arr = ((124, 129, 131, 131, 123, 131), (136, 129, 120, 133, 135, 120), (122, 132, 129, 138, 109, 129), (130, 127, 125, 128, 126, 125), (130, 127, 125, 128, 131, 125), (122, 131, 129, 137, 114, 129), (123, 129, 131, 133, 126, 131), (122, 134, 127, 141, 100, 127), (141, 133, 117, 139, 132, 117), (123, 129, 130, 134, 120, 130), (126, 129, 130, 130, 128, 130), (126, 129, 130, 130, 126, 130), (123, 129, 131, 133, 123, 131), (136, 129, 119, 134, 134, 119))
Find the entry just right of the smallest entry.
127
The entry just right of 124 is 129
The smallest entry: 100

[[132 139 124 144 136 140 149 111 130 123 150]
 [126 154 127 123 149 104 124 134 139 103 134]
 [115 125 151 130 144 127 149 123 126 109 128]
 [114 125 145 137 133 116 111 116 122 143 107]
 [129 117 108 133 126 137 108 109 107 104 109]
 [110 102 114 148 135 136 153 131 138 136 103]
 [112 102 134 119 112 148 118 133 123 111 116]
 [127 133 126 136 116 152 126 108 125 149 147]
 [128 140 125 146 118 133 148 125 146 154 134]
 [113 121 153 104 145 137 149 141 127 103 138]]
The second entry on the diagonal from the top-right corner? 103
The smallest entry in the last column? 103
The entry in the bottom-right corner? 138
The smallest entry in the last row is 103
The largest entry in the last row? 153
The top-right entry? 150
The entry just right of 143? 107
The top-left entry -> 132
The entry just left of 150? 123
The bottom-left entry? 113
The smallest entry in the first row? 111
The 5th entry, reading row by row? 136
The smallest entry in the first column is 110
The 3rd entry on the main diagonal? 151
The fourth entry, reading row by row: 144
The 2nd entry in reading order is 139
The entry just right of 151? 130
The 5th-last entry, reading row by row? 149
The 3rd entry, reading row by row: 124

Read these off the row that follows.
1) Give the 1st entry from the right.
2) Give the entry just left of the largest entry.
3) Give the entry just left of the smallest entry.
array([110, 139, 101, 156])
1) 156
2) 101
3) 139

m =
127	132	122	119	135	135	131	135	130	125	131	131	138	119	136
124	134	123	126	119	118	126	140	127	140	130	123	136	126	141
131	134	127	125	141	130	114	129	130	122	128	122	143	123	122
113	128	119	118	141	127	145	127	128	129	129	127	133	122	131
132	125	131	126	131	123	136	134	133	125	135	127	133	125	126
131	129	127	128	131	125	132	129	135	125	133	128	129	131	125
118	127	129	127	129	132	129	126	128	125	126	129	131	123	130
116	135	123	124	135	126	135	127	144	115	127	122	143	129	123
144	131	127	133	134	121	131	129	122	134	124	104	127	127	127
133	126	123	120	117	118	136	128	131	134	136	132	126	128	116
127	128	133	129	121	135	129	129	127	117	126	131	133	137	121
Report the entry directly below the centre entry.
A: 126
Report the first entry in reading order.
A: 127
Report the entry in the bottom-left corner.
A: 127
Report the top-right entry.
A: 136
Report the largest entry in the first column.
A: 144
Report the 4th-last entry, reading row by row.
A: 131
Report the third entry, reading row by row.
A: 122
The entry directly above the smallest entry -> 122
Report the smallest entry in the last row.
A: 117
Report the last entry in the row that holds the largest entry.
A: 131
Report the entry directly above the largest entry.
A: 114
The 4th entry, reading row by row is 119
Report the second entry in reading order.
A: 132
The entry at the centre: 129
Report the largest entry in the last row.
A: 137
The entry just right of the largest entry -> 127
The last entry, reading row by row is 121
The fifth-last entry, reading row by row: 126
The top entry of the column that holds the smallest entry -> 131
The second smallest entry -> 113
Report the entry just right of the centre entry.
A: 135
Report the largest entry.
A: 145
The last entry in the row that holds the smallest entry -> 127
The bottom entry of the column that holds the largest entry is 129
Report the smallest entry.
A: 104
Report the third entry from the end, reading row by row.
A: 133
Report the entry directly below 145.
A: 136
Report the entry just left of the centre entry.
A: 132
Report the entry directly below the smallest entry.
A: 132
Report the largest entry in the first row.
A: 138

Questions about the row below.
1) Report the smallest entry.
2) Report the second smallest entry.
[152 138 127 117 133 103]
1) 103
2) 117

B =
[[137 117 137 131 125 132 114 140 140 139]
 [132 122 107 127 115 131 134 107 135 118]
 [131 132 119 137 122 122 127 134 125 122]
 [129 121 127 112 135 126 124 119 118 126]
 [131 139 123 114 121 147 143 129 106 144]
 [142 134 118 117 121 146 131 131 116 121]]
Indices start at 0.
The entry in the bottom-right corner: 121
The bottom entry of the column that holds the largest entry -> 146
The entry at row 1, column 1 is 122
The entry in row 1 and column 2 -> 107
The entry in row 0 and column 2 -> 137
The entry at row 1, column 0 is 132
Find the entry directly below the smallest entry.
Answer: 116
Find the entry just left of the largest entry.
Answer: 121
The bottom-left entry: 142
The top entry of the column that holds the largest entry: 132
The entry at row 2, column 1 -> 132
The entry in row 0 and column 0: 137
Find the top-right entry.
Answer: 139
The entry just right of the smallest entry is 144
Find the entry directly above the smallest entry.
Answer: 118
Find the entry just left of the smallest entry.
Answer: 129
The entry at row 2, column 2 is 119
The entry just right of the largest entry is 143

Read these off the array that follows. Rows and columns are numbered from 0.
1) What is the top-right entry?
2) What is the entry at row 0, column 1?
3) What is the entry directly below the largest entry?
4) What is the entry in row 0 and column 0?
5) What is the entry just left of the largest entry?
6) What is the entry just left of the smallest entry?
7) What is the entry directly below the smallest entry?
8) What is the bottom-left entry?
[[135 132 132 129 122 134 109 119 130 123 144]
 [153 131 135 131 108 129 125 133 128 114 118]
 [148 125 135 132 110 132 122 126 132 122 121]
 [153 142 133 139 111 113 130 155 117 113 121]
 [125 119 112 119 133 142 112 119 142 131 135]
 [124 124 138 127 128 130 129 114 130 136 129]
 [135 128 128 132 121 122 136 138 124 123 114]
 [143 146 140 140 119 105 141 150 106 117 122]
 [107 121 129 118 145 140 126 102 136 139 136]
 [106 116 118 118 144 137 129 116 136 137 128]
 [131 112 122 118 124 149 109 103 146 127 125]
 [143 130 128 127 116 140 104 120 135 115 139]]
1) 144
2) 132
3) 119
4) 135
5) 130
6) 126
7) 116
8) 143

Read these off the table that follows. Rows and columns are numbered from 0.
1) Report the entry directly below the centre entry.
2) Report the top entry of the column that holds the largest entry.
3) Report the entry at row 2, column 0.
4) Report the top-right entry.
5) Report the entry in row 0 and column 1.
6) Report the entry at row 1, column 2.
7) Report the entry just left of the centre entry.
8) Report the bottom-right entry.
[[126, 131, 149, 133, 139, 131, 140],
 [113, 122, 137, 130, 134, 122, 147],
 [109, 133, 133, 127, 127, 133, 147],
 [120, 107, 140, 134, 131, 107, 124],
 [153, 115, 135, 134, 152, 115, 136]]
1) 134
2) 126
3) 109
4) 140
5) 131
6) 137
7) 133
8) 136
